0: (11 10 10 6 11 7 11 2 11 10 8 9 6 9 9 12 6 10 1 5 0 6 10 11 11 5 7 9 0 9 12 4 11
 6 10 10 6 1 15 11 12 10 8 8 7 3 12 6 5 5 5 15 5 9 10 10 10 4 11 11 15 10 11 10 10 8
 3 12 7 9 10 10 5 12 14 5 5 10 11 4 8 12 7 6 5 14 8 1 0 11 5 1 6 11 11 14 12 6 9
 11 4 10 10 4 8 3 9 10 10 9 6 3 11 5 0 9 10 6 6 10 4 10 8 6 9 10 5)
1: (5 10 3 6 5 7 4 7 11 11 6 10 7 9 4 9 13 10 9 9 8 8 10 10 10 12 5 14 6 9 9 4 11
 9 4 14 6 7 8 5 10 10 5 8 8 3 5 6 11 5 2 6 5 5 10 10 10 4 11 5 10 10 4 7 10 8
 13 5 8 11 4 4 11 5 13 11 12 10 5 11 7 8 7 11 11 6 9 1 9 11 5 9 6 4 5 6 12 6 9
 4 4 10 10 4 8 10 11 3 10 9 8 3 4 5 13 9 4 6 13 8 10 3 9 6 9 10 5)
2: (5 2 10 6 11 6 9 6 11 6 15 12 6 9 13 2 10 4 1 9 7 11 10 9 8 12 7 7 10 9 6 11 4
 7 5 6 13 0 10 11 3 10 12 8 5 10 5 14 11 5 3 6 5 8 10 10 10 10 11 11 6 3 11 10 10 6
 3 5 2 3 4 10 5 12 4 11 5 3 5 4 11 1 5 5 11 14 5 9 9 0 9 9 13 4 11 6 12 6 9
 4 11 10 10 10 12 3 3 10 4 2 11 10 11 5 10 2 10 6 4 10 10 3 6 6 9 10 5)
3: (11 10 3 6 5 7 6 4 4 10 3 9 7 9 5 10 11 4 9 10 9 4 3 12 9 12 9 9 4 9 12 11 11
 6 2 10 6 9 6 11 8 10 4 8 7 3 5 6 11 5 4 6 12 5 4 10 10 4 11 11 9 10 4 9 10 6
 11 5 7 12 4 10 5 5 11 11 5 10 5 11 12 5 4 5 11 6 6 1 9 10 7 9 6 4 5 6 12 6 9
 4 4 10 10 10 8 10 13 3 10 9 8 10 4 5 11 9 10 6 8 8 10 3 6 6 2 10 13)
4: (11 2 10 6 11 7 9 6 11 11 6 9 9 9 6 5 8 4 1 1 6 6 10 12 10 5 5 9 3 1 14 4 11
 12 3 8 6 5 9 5 10 10 5 8 7 10 5 6 11 11 3 15 12 7 4 3 3 4 11 5 9 10 4 11 4 10
 7 12 6 9 4 10 5 12 10 5 5 10 5 11 9 12 11 5 5 6 7 1 9 9 7 9 13 11 11 14 5 6 9
 4 11 10 4 10 4 3 9 10 10 9 4 3 11 5 6 9 4 13 4 9 10 10 7 6 9 3 5)
5: (11 2 10 6 5 8 9 13 11 3 5 8 2 9 7 7 6 10 9 6 15 5 3 3 6 5 8 6 11 9 5 4 11
 3 10 12 13 5 6 5 4 10 10 8 12 10 12 6 11 5 7 6 5 5 10 10 10 4 4 5 7 3 4 2 4 8
 3 5 0 10 10 4 11 5 6 11 5 3 5 4 9 10 5 6 5 6 8 9 9 8 4 1 6 4 11 6 5 6 9
 4 4 10 4 10 12 3 9 3 10 9 5 3 4 11 5 9 10 6 4 11 10 3 7 6 9 3 5)
6: (5 10 10 6 5 3 5 4 4 6 12 4 6 9 15 4 10 4 9 12 7 10 10 11 9 12 7 6 10 9 5 4 4
 9 7 7 13 14 8 5 4 10 5 8 6 10 5 6 5 11 6 6 5 8 10 10 10 10 4 11 3 10 4 9 4 8
 7 5 10 10 4 4 11 12 1 5 12 3 11 4 4 6 7 10 5 6 15 9 9 7 13 9 6 4 5 6 5 6 9
 4 4 4 10 10 3 10 7 10 10 9 9 10 11 5 6 9 4 6 8 4 4 10 8 6 2 10 13)
7: (11 10 10 6 5 4 7 5 4 3 14 5 7 9 15 6 9 4 9 14 6 10 3 9 7 5 7 6 6 9 6 4 4
 7 11 9 13 13 9 5 4 10 3 8 11 3 12 6 5 11 4 6 5 8 10 10 10 4 4 11 3 10 4 10 10 9
 8 5 13 9 4 10 5 12 7 11 5 3 5 4 5 5 8 8 11 6 13 9 9 12 14 9 6 4 5 6 5 6 9
 4 11 10 4 10 3 10 8 10 10 9 11 10 4 5 6 9 4 6 9 7 4 10 5 6 2 10 13)
8: (5 10 3 6 11 6 7 7 11 8 4 9 3 9 8 13 10 10 9 7 5 6 3 7 8 5 7 8 7 1 10 11 4
 10 8 7 6 6 6 5 5 10 10 8 10 10 5 6 5 5 5 6 12 8 10 10 3 4 4 11 9 10 11 12 4 8
 8 12 9 5 10 10 11 5 8 11 5 10 5 4 9 7 14 8 5 6 2 9 9 8 6 9 6 11 11 6 5 6 2
 11 4 10 4 10 7 10 10 10 4 9 3 3 4 11 7 2 4 6 10 7 4 10 7 6 9 3 5)
9: (5 2 10 6 5 6 3 7 11 8 11 6 9 9 8 7 8 10 9 10 7 7 10 3 5 5 5 3 9 9 3 11 4
 5 6 3 6 9 8 5 4 2 3 8 7 10 5 6 5 11 8 6 5 12 10 10 3 4 11 5 6 3 4 8 10 12
 5 5 8 5 4 4 5 5 4 5 12 3 11 11 6 8 5 3 11 6 9 9 9 7 6 9 6 11 5 6 5 6 9
 4 11 10 4 4 6 10 5 10 4 9 7 10 4 5 8 9 10 6 7 6 4 10 3 13 9 10 5)
10: (11 2 3 13 5 9 9 3 4 2 5 13 8 9 9 15 10 10 1 10 4 7 10 9 3 5 0 2 11 1 4 4 11
 2 7 12 13 7 0 11 12 2 0 8 15 10 12 6 5 11 13 6 12 15 10 3 3 10 4 11 3 3 11 0 10 2
 15 5 0 13 10 10 5 12 12 5 5 10 5 11 12 6 15 4 11 14 4 9 9 14 15 9 6 11 5 6 5 6 9
 4 11 4 10 10 0 10 3 10 4 2 7 3 11 11 4 9 10 13 14 13 10 3 4 13 2 3 5)
11: (5 2 10 6 11 6 7 14 11 9 11 3 9 2 8 4 10 10 9 7 10 2 10 2 2 5 10 11 2 1 5 4 4
 6 12 5 6 11 14 5 4 10 8 8 2 10 5 6 5 11 4 6 12 4 4 10 10 10 11 5 3 10 11 9 10 13
 5 12 3 8 4 4 5 12 5 11 12 10 5 4 4 4 11 5 5 14 7 9 9 7 5 9 6 4 5 6 5 15 2
 4 11 4 4 10 8 10 8 3 4 2 0 10 4 5 4 2 4 6 4 8 10 10 8 6 9 10 5)
12: (5 10 3 6 5 7 5 6 11 14 5 7 10 9 0 14 15 10 9 12 10 11 10 9 10 12 0 15 7 9 5 11 11
 8 8 14 13 6 6 11 13 2 6 8 8 3 12 14 11 5 2 6 5 7 10 3 10 4 11 5 11 10 4 9 10 13
 15 12 10 14 4 4 11 5 14 11 12 10 11 11 5 8 8 14 5 6 9 9 0 10 6 9 13 4 5 6 12 6 9
 4 4 4 4 4 10 10 11 3 10 9 6 3 11 5 15 9 10 6 12 6 10 10 11 6 9 10 5)
13: (5 10 10 6 5 4 4 4 4 6 9 5 2 9 12 7 3 4 9 10 5 13 10 10 7 5 8 6 7 9 7 11 4
 11 5 9 13 10 7 5 6 10 8 8 6 3 5 6 5 5 7 6 12 6 10 10 10 10 4 11 2 10 4 6 4 6
 8 5 9 10 4 10 5 5 3 5 5 3 5 4 8 4 8 12 11 6 14 9 9 8 13 9 6 11 5 6 12 6 9
 11 4 4 10 10 7 3 6 10 10 9 7 10 4 5 4 9 4 6 7 4 10 10 8 6 2 10 13)
14: (11 10 10 6 11 7 10 10 4 11 6 7 11 2 8 6 7 10 9 6 2 5 10 10 7 5 5 12 2 9 13 4 11
 13 6 8 6 10 13 11 9 10 7 8 3 10 5 6 11 11 5 15 5 10 4 10 3 4 11 11 12 10 11 13 10 12
 9 12 6 13 10 10 5 12 6 5 12 10 5 4 5 15 1 3 5 6 8 1 9 8 8 1 6 11 11 14 5 6 9
 4 4 10 10 4 5 10 7 10 10 9 5 10 11 5 0 9 4 13 8 4 4 10 8 13 9 10 13)
15: (5 2 10 6 11 4 8 7 4 7 12 12 6 9 10 6 8 10 9 8 5 12 10 2 8 5 11 5 5 9 7 11 11
 4 7 6 6 3 11 11 7 10 14 8 9 10 5 14 11 5 7 6 12 10 4 10 3 10 4 5 4 10 11 4 10 5
 8 5 2 5 10 10 11 12 5 11 5 3 5 4 6 6 3 7 11 14 5 9 9 4 8 9 13 4 11 6 12 6 9
 4 11 10 10 10 8 3 0 3 4 9 5 10 11 5 8 9 10 6 14 14 4 3 13 6 2 3 5)
16: (5 10 10 6 5 9 12 6 11 4 1 9 9 9 6 4 6 10 9 11 11 9 3 11 9 12 10 8 8 1 11 4 4
 7 9 15 6 11 6 11 7 2 6 8 6 3 12 6 11 11 3 6 12 3 4 3 10 4 4 5 9 3 11 15 4 8
 10 12 10 7 10 10 11 5 7 11 5 3 5 4 6 2 2 14 11 6 5 1 9 4 5 9 6 4 5 14 12 6 9
 11 4 10 4 4 9 3 14 10 4 9 12 10 4 11 11 9 10 6 14 8 10 3 8 13 9 10 5)
17: (11 2 10 13 11 5 4 13 4 7 11 5 8 2 5 5 10 10 9 10 8 6 10 5 2 5 11 7 6 9 6 4 4
 4 15 7 6 9 12 11 9 10 8 8 4 10 5 6 5 5 10 6 12 8 4 10 3 10 4 5 6 10 11 9 10 10
 5 5 7 10 4 4 11 12 7 5 5 10 5 11 10 6 8 3 5 6 8 1 9 6 5 1 13 4 5 6 5 15 2
 4 11 4 4 10 6 3 10 3 4 9 5 10 11 11 5 2 4 6 5 5 10 10 13 6 9 10 5)
18: (11 2 10 6 5 7 10 11 11 4 7 9 6 9 10 10 6 10 9 4 14 6 3 4 7 5 9 4 12 1 4 4 4
 1 8 7 13 8 4 5 4 2 12 8 8 10 12 6 11 5 7 6 5 6 10 10 10 10 4 5 8 10 11 1 10 7
 6 5 3 6 4 10 11 5 6 11 12 3 5 4 10 9 8 5 5 6 7 9 9 4 2 9 6 11 11 6 5 6 9
 4 11 10 4 10 13 10 9 3 10 2 8 10 4 11 7 9 10 6 6 6 4 3 9 6 9 3 5)
19: (5 10 10 13 5 14 7 10 4 7 5 3 9 9 4 7 9 10 9 5 13 4 10 9 12 12 11 5 10 9 10 11 11
 4 8 5 13 5 4 5 7 10 5 8 14 10 5 14 5 5 15 6 5 7 10 3 3 4 11 5 10 10 4 8 4 12
 6 12 10 6 4 4 5 5 7 5 5 10 11 11 13 10 7 7 11 6 9 9 0 11 7 1 6 11 11 6 5 15 9
 11 11 4 10 4 5 3 3 10 10 2 8 10 11 11 6 9 4 13 12 9 10 10 7 13 9 10 5)

(5 10 10 6 5 5 7 7 11 6 4 10 8 9 7 7 7 4 9 6 5 8 10 10 8 5 7 7 7 9 4 11 4
 5 4 5 6 11 7 11 6 10 9 8 7 3 5 6 5 11 7 6 5 9 4 3 3 10 11 11 8 10 4 5 10 8
 10 5 9 6 10 10 5 5 6 5 5 3 11 11 4 4 7 7 11 6 11 9 9 8 10 9 6 11 5 6 5 6 9
 4 4 10 4 10 7 10 6 10 4 9 7 10 11 5 8 9 10 6 6 6 4 10 9 6 9 10 5) 9 13 6 7 3
(5 2 10 6 5 8 3 5 11 5 9 10 15 9 8 0 9 4 1 11 11 15 10 9 0 5 1 8 7 9 7 11 4
 3 4 0 13 0 0 5 9 10 15 0 15 3 5 14 11 5 8 6 12 0 4 3 3 4 11 5 4 3 11 10 4 7
 9 5 5 3 4 4 5 12 9 5 5 10 11 4 10 10 5 8 5 6 9 9 9 1 6 9 13 4 5 6 12 15 9
 4 4 10 10 10 15 10 1 3 4 2 8 10 11 11 10 2 10 6 5 3 10 10 9 13 2 10 5) 2 15 9 13 17
(5 2 10 6 11 5 10 4 11 7 9 8 7 9 9 6 10 4 1 8 4 10 10 3 6 5 6 5 10 9 5 11 4
 3 9 8 6 11 9 11 3 10 9 8 7 10 5 14 5 5 9 6 5 12 10 10 10 4 4 5 8 10 4 8 10 7
 5 12 6 3 10 4 5 5 7 5 12 10 11 11 9 7 9 4 11 6 9 9 9 5 6 9 6 4 5 6 12 6 9
 11 11 10 4 4 9 10 5 10 4 9 7 10 4 11 11 9 4 13 8 7 4 10 4 6 9 10 5) 9 8 2 13 15
(5 10 3 6 5 11 10 10 4 5 7 7 9 9 8 7 10 10 9 5 11 0 10 9 11 12 9 0 10 1 8 11 11
 6 12 3 6 4 7 5 9 10 5 8 11 3 12 6 5 5 11 6 5 7 10 10 10 4 4 5 11 10 4 6 4 11
 8 5 12 9 10 4 5 5 6 11 5 3 11 4 6 6 4 11 11 6 5 9 9 11 5 9 6 11 11 6 5 15 9
 4 11 4 10 10 13 3 10 10 4 2 8 10 11 11 10 9 10 13 8 13 10 10 8 13 9 10 5) 19 9 5 18 8
(5 10 3 6 5 6 6 5 4 11 6 9 9 9 5 8 10 10 9 9 7 9 10 12 9 5 6 13 4 9 11 4 11
 9 4 11 6 4 7 5 9 10 4 8 9 3 5 6 11 5 4 6 5 4 4 10 10 4 11 5 9 10 4 8 10 10
 13 5 10 10 10 4 11 5 11 11 12 10 5 11 8 6 4 10 5 6 6 9 9 9 6 9 6 4 5 6 12 6 9
 4 4 10 10 10 7 10 11 10 10 9 8 3 11 5 12 9 4 6 10 7 10 3 9 6 9 10 5) 1 3 12 8 4
(5 2 10 6 5 4 7 9 11 5 14 12 4 9 9 4 7 4 9 10 8 8 3 1 9 5 12 5 6 9 6 11 4
 6 11 6 6 4 10 5 3 10 14 8 9 10 5 14 5 11 7 6 12 7 10 10 10 10 4 5 5 10 11 7 10 6
 8 12 1 3 10 10 11 12 7 5 5 3 5 4 13 8 6 9 11 14 7 9 9 3 7 9 6 4 5 6 5 6 9
 4 11 10 4 10 10 3 3 3 4 9 5 10 4 5 6 2 10 6 8 7 4 3 6 6 9 10 5) 15 2 18 9 5
(5 10 10 6 5 4 10 8 11 8 4 10 7 9 10 7 6 4 9 7 6 9 10 7 7 5 5 7 7 9 5 11 4
 4 4 5 6 10 7 11 5 2 7 8 6 10 5 6 5 11 8 6 5 11 10 3 10 10 11 11 9 10 4 7 10 7
 11 5 10 6 4 4 5 5 7 5 5 10 11 11 5 6 8 9 11 6 10 9 9 7 8 9 6 11 5 6 5 6 9
 11 4 4 4 4 7 10 6 10 4 9 8 10 11 5 8 2 10 6 7 7 4 10 7 6 9 10 5) 9 13 6 8 7
(5 10 3 6 5 5 7 7 11 7 9 6 7 9 9 8 3 4 9 10 10 10 10 8 7 5 9 5 8 9 6 11 11
 10 3 8 6 11 9 5 7 10 11 8 4 3 12 6 5 5 11 6 5 5 4 3 10 10 4 11 6 3 4 7 4 7
 7 5 7 6 10 4 5 5 5 5 5 10 5 4 7 5 8 11 5 6 12 9 9 7 10 9 6 4 5 6 5 6 9
 11 4 4 10 4 5 10 9 10 10 9 11 10 11 5 4 9 10 13 8 6 10 10 9 6 2 10 13) 13 6 7 3 9
(5 10 10 6 5 5 10 7 11 8 6 8 7 9 10 5 8 4 9 7 8 9 10 3 9 5 5 6 7 9 4 4 4
 4 2 7 6 12 6 11 5 2 6 8 5 10 5 6 5 11 8 6 5 9 4 3 10 10 4 11 5 10 11 7 10 9
 8 5 8 5 4 4 5 5 7 11 12 3 11 11 5 7 6 7 11 6 9 9 9 8 6 9 13 11 5 6 5 6 9
 11 11 10 4 4 6 10 3 10 4 9 8 10 11 5 8 9 10 6 8 6 4 10 6 6 9 10 5) 9 6 18 7 13
(5 2 10 6 11 7 10 11 4 8 6 13 15 9 8 7 7 10 9 3 1 11 10 11 12 12 0 10 3 1 13 11 11
 12 6 7 6 5 11 11 10 10 6 8 4 10 5 6 11 11 1 15 5 7 10 3 10 4 11 11 3 3 11 13 10 11
 8 12 6 9 10 10 5 12 13 5 5 10 5 11 11 11 6 9 5 6 9 1 9 11 10 9 6 11 11 14 12 6 9
 11 11 10 4 4 6 3 11 10 10 2 4 3 4 5 0 9 4 6 6 11 4 10 5 6 9 10 5) 4 14 0 8 1
(5 2 10 6 11 5 7 5 4 8 6 9 5 9 8 9 10 10 1 8 6 9 3 6 7 5 5 7 8 1 7 11 4
 8 8 6 6 6 7 11 4 10 12 8 7 3 5 14 5 5 5 6 5 10 4 10 3 4 11 5 7 10 11 11 4 8
 9 12 7 6 10 10 11 5 8 11 5 10 5 4 7 6 9 7 11 6 5 9 9 7 6 9 6 4 11 14 5 6 9
 4 11 10 4 10 7 10 10 10 4 9 3 10 4 11 10 9 4 6 10 8 4 3 8 6 9 10 5) 8 15 9 18 16
(11 10 10 6 5 12 7 10 11 6 3 4 12 9 5 7 5 10 9 5 11 6 10 11 8 5 11 6 8 9 9 4 11
 5 8 6 6 8 6 5 8 2 2 8 6 10 5 6 5 5 13 6 5 5 10 10 10 4 11 5 10 10 11 7 4 13
 3 5 7 8 4 4 11 5 4 5 5 3 11 11 7 9 8 8 5 6 7 9 0 15 5 1 6 11 5 6 5 6 9
 11 11 4 10 4 8 3 7 3 10 2 10 10 11 5 8 9 4 6 9 11 10 10 9 13 9 3 5) 19 9 5 18 1
(5 2 10 6 11 5 7 11 4 7 12 4 8 2 9 4 8 10 9 8 7 9 3 6 4 5 9 5 3 9 5 4 4
 7 14 7 6 6 10 5 9 10 9 8 2 10 12 6 5 5 10 6 12 8 4 10 3 10 4 5 6 10 11 7 10 8
 6 12 7 12 4 10 11 12 3 5 5 10 11 4 9 8 9 4 5 6 11 9 9 8 4 1 6 4 5 6 5 15 9
 4 11 10 4 10 7 3 11 3 4 9 5 10 11 5 6 2 4 6 5 7 10 10 15 6 9 10 5) 17 11 15 18 8
(11 10 10 6 11 7 8 10 4 9 9 6 8 2 7 5 8 10 9 11 8 10 10 4 0 5 10 7 7 9 6 4 4
 7 5 5 6 10 8 5 7 10 11 8 11 10 12 6 5 5 8 6 12 8 10 10 10 10 4 5 8 10 11 9 4 6
 7 5 9 11 10 10 11 5 6 5 5 10 11 4 11 9 8 8 5 6 11 9 9 10 5 1 6 4 5 6 5 6 9
 11 11 4 10 10 11 3 15 3 4 9 5 10 11 5 7 9 10 13 8 8 10 10 11 6 9 3 5) 17 5 13 8 18
(5 2 3 13 11 7 7 7 4 8 8 5 9 2 7 7 5 10 9 7 7 9 10 4 7 5 10 3 9 9 7 4 11
 7 4 6 6 4 6 5 12 10 9 8 7 10 5 6 11 5 6 6 12 8 10 10 10 10 11 5 9 3 11 8 4 9
 5 5 7 1 10 4 11 5 8 5 5 10 11 11 9 8 7 4 5 6 8 9 9 4 3 9 6 11 11 6 5 6 9
 11 11 10 10 4 6 10 6 10 4 9 13 3 4 11 7 9 10 6 12 9 4 10 6 6 9 10 5) 9 8 18 15 17
(5 10 10 13 5 7 8 8 11 6 7 4 9 2 6 8 5 4 9 4 10 9 10 5 8 5 9 5 9 9 8 11 11
 4 6 8 6 5 7 5 14 2 9 8 7 10 5 6 5 5 7 6 5 6 10 3 10 10 11 5 10 3 11 6 10 7
 3 5 6 2 10 10 11 5 9 11 5 10 11 11 7 7 7 7 5 6 9 9 9 4 7 9 6 11 5 6 5 6 2
 11 11 4 10 4 9 10 6 10 4 9 12 3 4 5 6 9 10 6 12 8 10 10 6 6 9 3 5) 9 8 18 19 1
(11 10 10 6 5 8 6 3 4 8 6 6 5 9 8 6 8 4 9 7 8 10 10 10 12 5 6 10 5 9 10 11 4
 10 4 11 6 6 9 11 6 10 3 8 8 10 5 6 11 11 4 6 5 4 4 3 10 4 4 11 9 3 4 9 10 5
 13 5 11 8 4 4 5 5 9 11 12 3 5 11 9 4 7 6 11 6 5 9 9 8 10 9 6 4 5 6 12 6 9
 4 4 10 10 10 7 10 12 3 10 2 10 3 4 5 10 9 4 6 8 5 10 3 3 6 2 10 13) 3 1 13 7 6
(11 10 10 6 11 8 10 10 4 11 11 8 7 9 7 6 8 10 9 10 7 8 10 3 3 5 9 7 7 9 5 4 4
 6 5 5 6 8 7 11 8 10 12 8 11 10 12 6 5 5 6 6 12 7 10 3 10 10 11 5 7 10 11 9 10 7
 5 5 8 10 10 10 11 5 4 5 12 10 11 4 11 11 8 9 5 6 12 9 9 7 6 9 6 4 5 6 5 6 9
 11 11 4 10 10 11 3 14 3 10 9 6 10 11 5 8 9 10 6 6 9 10 10 10 6 9 10 5) 17 18 13 6 5
(5 10 10 13 5 6 8 3 4 6 11 9 2 9 9 5 12 4 9 12 5 7 10 9 9 5 3 8 7 9 4 11 4
 8 9 9 6 11 15 11 0 10 9 0 10 3 5 6 5 5 7 6 5 7 4 10 10 4 11 11 6 10 4 7 10 11
 5 5 10 4 4 4 5 5 4 11 5 10 11 4 7 5 3 10 5 6 4 9 0 6 10 9 6 4 11 6 5 6 9
 4 11 10 4 10 1 10 5 10 10 9 12 10 4 11 10 2 4 13 9 11 4 3 4 6 2 10 13) 7 6 13 9 3
(5 10 3 6 11 4 10 11 11 7 4 7 9 9 8 6 5 4 9 8 3 8 10 8 9 5 7 7 5 9 4 11 4
 7 4 4 6 7 8 11 6 10 9 8 7 10 5 6 5 5 5 6 5 8 4 3 10 10 11 11 6 3 4 5 10 8
 10 5 8 7 4 10 5 5 6 5 5 10 11 11 4 3 10 9 11 6 10 9 9 8 8 9 13 4 5 6 5 6 9
 4 4 4 4 10 5 10 7 10 4 9 8 10 4 5 7 2 10 6 5 4 4 10 8 6 9 10 5) 9 13 6 8 3
(11 10 10 13 5 7 8 11 11 5 5 5 10 2 6 9 7 4 9 2 12 9 10 7 7 5 7 6 9 9 10 11 4
 3 6 11 6 5 7 5 13 2 8 8 5 10 5 6 5 5 9 6 5 5 10 3 10 4 11 5 11 3 11 6 10 8
 5 5 7 6 10 10 11 5 10 5 5 10 11 11 5 6 5 7 5 6 11 9 9 8 9 9 6 11 5 6 5 6 9
 11 11 10 10 4 10 10 5 10 4 9 11 10 11 5 6 9 10 13 12 7 10 3 8 13 9 3 5) 9 19 18 1 5
(5 10 10 6 5 6 7 6 11 8 8 7 9 9 6 5 7 10 9 9 5 8 3 3 8 5 4 7 10 9 5 11 4
 4 5 5 6 11 7 11 4 10 4 0 6 10 5 6 5 11 8 6 5 10 10 10 10 10 4 5 6 10 4 5 4 9
 9 5 8 5 4 4 5 5 5 5 12 3 11 11 7 6 10 9 11 6 10 9 9 7 6 9 6 4 5 6 5 6 9
 11 4 10 10 4 9 10 4 3 4 9 4 10 4 5 5 9 4 6 5 4 10 10 3 6 9 10 5) 9 6 13 7 1
(5 10 10 6 11 8 7 12 4 9 9 6 7 2 5 6 8 10 9 10 6 14 10 3 0 12 8 9 7 9 6 4 4
 6 8 9 6 9 10 5 9 2 10 8 10 10 12 6 5 5 10 6 12 7 10 10 10 4 4 5 7 10 11 12 4 6
 7 5 5 11 4 10 5 5 9 5 5 10 11 4 8 7 12 7 5 6 12 9 9 7 4 1 6 4 5 6 5 6 9
 11 11 10 4 10 12 10 9 3 4 2 9 10 11 5 11 9 4 13 9 6 10 10 12 6 9 3 13) 17 13 18 8 11
(5 10 10 13 11 6 8 3 11 9 8 0 6 9 9 10 10 10 1 9 4 6 3 5 8 12 7 7 7 9 4 11 4
 8 5 4 6 13 6 11 4 10 9 8 8 10 12 6 5 5 8 6 12 12 10 3 3 10 11 11 9 10 4 6 10 8
 5 12 10 14 10 10 11 12 4 11 5 10 5 11 4 5 12 13 11 6 7 9 9 4 11 9 6 4 11 6 5 6 9
 11 11 4 4 10 8 3 6 10 10 9 1 3 4 11 6 2 4 6 4 5 4 10 2 6 9 10 5) 8 13 9 7 6
(11 10 10 13 5 7 8 10 11 6 6 5 9 2 7 9 6 4 9 3 11 9 10 6 7 5 7 5 8 9 9 11 11
 4 7 10 6 5 8 5 15 2 9 8 6 10 5 6 5 5 9 6 5 5 10 3 10 10 4 5 10 3 11 5 10 7
 3 5 8 3 10 10 11 5 10 5 5 3 11 11 5 7 6 7 11 6 11 9 9 5 9 9 6 11 5 6 5 6 9
 11 11 4 10 4 10 10 5 10 4 9 11 3 4 5 6 9 10 13 12 7 10 10 7 13 9 3 5) 9 18 19 13 5
(11 10 3 6 5 11 7 10 4 5 10 7 6 9 5 6 7 10 9 9 9 8 10 8 6 5 10 7 7 9 5 4 4
 8 10 6 6 11 5 5 9 10 7 8 8 3 12 14 11 5 11 6 5 10 4 10 10 10 4 5 8 10 11 8 10 7
 1 5 9 8 10 10 5 5 4 5 5 3 11 4 8 8 9 8 5 6 8 9 9 7 5 9 6 4 11 6 5 15 2
 4 11 4 10 10 12 10 13 10 10 2 9 10 11 11 5 9 10 13 7 15 10 10 11 6 9 3 5) 18 17 5 7 19
(11 10 10 6 5 6 3 6 11 4 8 6 7 9 10 8 4 4 9 9 6 12 10 9 8 5 7 7 8 9 7 11 11
 12 4 5 13 11 7 5 5 10 11 8 5 3 5 6 5 11 9 6 5 6 10 10 10 10 4 11 7 10 4 6 4 8
 10 5 9 9 4 10 5 5 6 5 5 10 5 4 8 3 8 12 5 6 15 9 9 8 11 9 6 11 5 6 12 6 9
 11 4 4 4 10 4 10 8 10 10 9 7 10 11 5 5 9 10 6 8 5 10 10 8 13 2 10 5) 13 6 7 9 3
(11 10 10 6 5 8 3 4 4 7 3 9 8 9 7 9 9 4 9 9 4 6 3 9 9 5 6 6 5 9 9 11 11
 8 3 12 6 7 9 11 7 10 5 8 11 10 5 6 11 5 6 6 5 5 4 10 3 4 4 5 4 10 4 13 10 5
 10 5 11 11 10 10 5 5 8 11 12 3 5 11 11 4 3 8 11 6 6 1 9 6 6 9 13 4 11 6 12 6 9
 4 4 10 10 10 4 3 11 3 10 9 9 3 4 5 8 2 10 6 8 8 10 3 4 6 2 10 13) 3 1 13 7 15
(5 10 10 6 5 6 7 6 11 12 5 7 8 9 3 10 10 10 9 9 8 8 10 12 10 12 6 13 7 9 10 4 11
 9 6 14 6 6 8 5 11 10 3 8 9 3 5 6 11 5 4 6 5 3 10 3 10 4 11 5 11 10 4 7 10 10
 12 5 8 11 4 4 11 5 12 5 12 10 5 11 8 7 4 11 11 6 8 1 9 8 6 9 6 4 5 6 12 6 9
 4 4 10 4 10 8 10 12 3 10 2 7 10 11 5 11 9 4 6 10 8 10 3 8 13 9 10 5) 1 3 12 16 4
(5 10 3 6 5 5 6 6 4 5 9 7 5 9 9 9 3 4 9 11 7 11 10 8 6 5 10 5 8 9 6 11 4
 13 2 7 6 12 7 5 6 10 12 8 4 3 12 6 5 5 10 6 5 6 4 3 10 10 4 11 7 10 4 7 4 6
 9 5 9 8 10 10 5 5 5 5 5 10 5 4 7 5 5 11 5 6 13 9 9 7 12 9 13 11 5 6 12 6 9
 11 4 4 10 10 4 10 7 10 10 2 9 10 11 5 4 9 10 6 9 8 4 10 8 13 2 10 5) 13 6 7 3 8
(5 2 10 6 11 6 7 5 11 6 12 10 5 9 10 8 10 10 1 10 8 11 3 7 6 5 6 7 9 1 5 11 4
 4 8 6 6 6 9 11 6 10 7 8 4 3 5 14 5 11 7 6 5 10 10 10 3 10 11 5 7 3 11 11 4 9
 11 12 7 5 10 4 11 5 6 5 12 3 5 4 6 5 6 6 11 6 8 9 9 2 8 9 6 4 11 14 5 6 9
 4 11 10 4 4 8 3 4 10 10 2 8 10 4 11 12 9 4 13 9 7 10 10 9 13 2 10 5) 9 2 15 8 18
(5 2 10 6 11 6 11 5 11 6 9 7 6 9 8 6 10 10 1 9 6 8 3 6 6 5 6 5 9 9 4 11 4
 2 10 5 13 5 13 11 5 2 7 8 6 3 5 14 5 11 7 6 12 11 10 3 10 4 4 5 8 10 4 6 10 8
 7 5 6 5 4 4 11 5 7 5 12 10 5 11 5 9 9 5 11 6 9 9 9 5 7 9 6 4 11 14 5 6 2
 11 4 10 10 4 7 10 4 10 4 9 4 10 4 11 10 9 4 6 9 6 4 10 8 13 9 10 5) 9 8 18 13 6
